Each path is a new rotation, seen through one point. The rows after it are directions, each followed by how far the rotation turns it, in degrees each step (0 if it stays put).
Each turn is a multiple of 5 degrees from 10 to 175, or 0.
Each row of a path follows its step; steps can be skipped.
Path 1:
step 0: [-10.5   5.5   6.5  17.0 -14.8  -9.2  -5.5  -4.5  12.8   0.3   6.3 -37.9
   8.3   0.6 -15.4 -20.9   3.1  -1.8 -15.0   6.6  -6.4 -17.7 -25.6  38.3
   7.2   0.9   5.9  12.7 -11.1 -35.5  24.3   8.3  -4.0   7.2   2.4  26.0
  -9.0  -6.8 -13.9  11.2   4.9   5.3   1.7 -13.3   2.6  21.2  14.9   9.3
  33.3 -11.0 -11.9   2.9 -16.2 -13.5   6.8]
step 1: [ -1.9 -22.9  28.9   0.8  17.3   7.6 -12.5   0.5 -26.3  13.6   9.0 -11.0
   4.5  -2.9  17.8  -0.6   3.6  -9.1  -3.1  -2.2   1.7  10.8 -15.3 -41.2
 -11.0 -36.8 -26.7  15.6 -27.9  -1.1  23.5  14.9 -10.3  11.5   6.9   0.8
  -3.3  11.9 -19.2 -16.0  -7.1 -21.4  -8.7 -22.8   0.2  -5.6 -11.0   9.6
   5.7  -4.0  -6.0 -14.8   3.0   7.5   6.6]
step 2: [ -2.4   0.4  -8.7  11.9   6.9 -21.8  12.8 -13.4  -9.0  -4.0  14.5 -16.5
 -16.3  -3.2  13.7 -21.8   3.3  14.0  -9.9   8.2  23.7  -2.5  -5.0  21.4
  -7.2  24.0  -8.8 -24.3 -34.2   4.5  21.3   1.7  -9.0  11.2 -10.9  -8.9
   8.7  -1.4 -11.5 -27.2  17.0  -2.2  22.5   4.2  -7.9  -3.1   4.6 -12.1
   3.7  13.0  17.9  26.4  16.5 -29.9  16.0]
step 3: [  6.0  25.5  27.3  16.0  13.0  -5.0  -4.9  -2.0   0.1 -18.6 -29.9 -16.5
  -9.0  -8.9  -5.5 -23.7  18.4   1.3 -32.7  15.0 -16.0  -4.6  17.8  -8.4
   5.1   3.8  -2.3   6.3 -18.9 -11.0 -15.9  11.5 -16.5  -1.4  -7.0   7.8
 -18.3  29.2  -6.4  -8.7   1.6   4.6 -13.4 -13.5   8.6  10.3  17.3  14.7
  26.5 -20.8 -19.5  -8.6  13.3  15.0   9.1]
step 4: [  4.7   0.9   0.0  -2.7  26.8 -17.7  25.5  -5.6  10.3  28.1   8.1 -37.4
   1.6 -10.6   8.7  -5.8 -16.0 -10.0   5.3  26.3 -11.3   5.5 -31.1   1.4
 -11.5 -20.2   4.1  13.7 -16.3   7.9  13.9  14.2   9.9 -17.0   4.0  -8.1
   6.0 -13.4 -16.9  -6.3  10.3 -23.9   3.1  -4.3 -12.7  12.1 -17.6 -14.9
   2.1 -35.3   7.5   7.7   4.6  10.6   6.5]
step 5: [-17.6  14.7   1.9  -5.3  15.2  22.8   6.5 -11.3  10.8 -13.7  15.4  28.2
 -34.3 -20.0  10.5 -20.0  -5.1  21.6 -29.1   8.4   7.3 -17.5  13.2  -3.7
  12.2   2.7 -15.0   9.0 -17.9  -2.1  34.3  29.9  -4.2 -15.8 -10.6 -10.9
  -2.7   5.7 -11.0  -8.8   7.2 -14.2   4.7 -27.9   8.1 -10.2  -4.8   0.9
  -4.9  20.7  -4.4  -0.2  -4.1  -7.6   2.3]
step 6: [ 15.9  10.0   9.3   4.4   0.7 -16.3   8.1 -11.1  -2.9  16.5   0.6  -7.9
 -20.5 -13.0   7.5  -4.1   3.1 -34.4  10.4  -9.9  14.3 -12.5   1.1  13.3
  -2.6  18.3 -15.6  -6.1 -21.2   2.6  -7.0  -3.1 -29.6 -15.2 -33.2   6.3
 -23.0  13.1  -1.0   6.4  -7.3  -7.9  -0.2 -16.2  -5.0  28.4  11.4   2.3
   9.1 -39.4   5.7  -3.8  18.4 -18.2 -20.8]
step 7: [  1.2  34.9  14.2  13.3  22.8  -5.0  14.7   1.4  19.7  -8.2  -7.0 -17.1
  10.2  24.8   4.1  30.0   4.4 -10.3 -11.5   8.1   3.3 -14.7  -7.8 -10.5
  -9.0 -18.8  -3.3  -9.5   1.8 -14.3  23.6  38.4  13.6  -4.5 -13.7   8.4
  20.1   1.2 -22.9  13.5  11.5  -3.4   2.3 -19.7   8.6  -5.3  -3.9 -22.2
  13.9  -4.3   3.2 -22.9   8.6  -0.2  19.7]
step 8: [  6.6 -24.1   9.0  -4.6  -1.2   6.8  -4.9 -30.7  -8.6  -2.9  10.8 -16.7
   4.1 -19.0   7.7 -17.5 -15.8  14.2  11.5   1.0   2.9   5.5   5.6   3.9
  19.8  -6.5  -1.0  -4.3  -7.9  -8.2  40.8   8.1 -15.8 -32.6   8.3  11.7
 -21.4  -0.1   1.4  16.8  -3.5 -15.0   4.1 -27.4  16.9  13.5  -0.6 -22.8
  27.1   6.7 -11.5  28.8   4.1 -16.8  -3.2]
Directions:
[  2.1   4.2  -1.5  14.2  -2.0  -3.1   3.8  -0.1  -2.9  -4.1  -2.1   2.3
  -0.4   6.4  -1.0   3.7  -0.9   3.0   5.7   4.0   1.8   0.7   4.5   7.2
   9.3  -0.4 -10.5   0.3  -1.8  -3.3  -5.6   2.2   2.7   4.7  -2.2   0.2
   1.3   4.0   0.8   1.5  -0.7   0.9   0.0  -2.3  -6.2   2.4   5.6   1.0
  -6.6  -3.6   0.0   3.1   6.2   4.2  -2.0]  100
[ 4.6  6.4 10.0  4.0  2.6 -2.5  2.4  5.5  5.8  7.8  5.5  2.7 12.0 -0.4
  2.5  2.6  0.4 -5.4 -0.3  4.3 -0.2 -0.5 -3.4 -0.9  1.3 -6.3 -0.3  3.8
  4.0  0.0  3.6  4.4  0.5  3.7  2.8  0.6 -4.9  1.9  8.6  1.2 -0.2  2.5
 -1.8  1.8 -5.0  0.1 -2.9 -1.3  1.9 -1.1 -2.4  3.8 -6.5  1.5  8.3]  110
[-2.5  2.2 -6.3  3.3 -3.3 -0.3  3.5  2.3  4.1  0.8  4.4 -1.9 -2.8  2.6
 -1.6  2.4 -4.6  7.5 -8.6  2.5 -0.2 -3.3 -0.1  0.7  1.3  1.7  1.7 -6.0
  2.2 -1.4  1.8  8.7 10.3  1.9 -4.5  6.0  7.7 -4.1  4.1 -3.2 -0.2 -1.1
  6.4  5.9  2.7 -0.4  1.7  5.5  2.4  0.6  3.5 -1.7 -3.6 -7.9  7.6]  145
[ 3.8  1.3 -7.1 -0.8  1.2  0.7 -3.2  4.9 -1.1  9.7 -4.6 -2.5  0.4  2.9
  1.8  2.3 -4.5  3.9 -0.8  4.5 -2.8  7.4 -8.2 -7.4 -1.2  1.3 -3.2  5.6
  3.6 -0.7 -1.7 -1.0 -0.2  3.2 -5.8 -0.2 -2.4  1.7 -9.2  4.6 -4.1  3.8
 -6.4 -0.5 -1.5 -3.8  1.9 -1.7 -3.0 -6.9 -0.4 -7.5  2.7 -8.0  3.1]  125
[-0.7 -6.4  3.5  6.3 -3.5 -3.2 -3.3  0.9 -7.3 -2.1  0.1 -2.1  6.5  6.5
 -2.7  5.3  0.5 -4.5  0.9 -8.1  4.6 -0.3 -1.2 -4.2 -0.2  0.2 -4.0 -9.7
  1.8 -3.5  8.8  1.5 -7.6  3.4  0.7  5.1  2.4 -1.5 -2.4  3.6  4.2  1.3
 -1.8 -2.1  2.1  2.9 -4.1  1.1  1.3  4.7 -5.3 -2.3  4.5 -9.1  2.4]  55
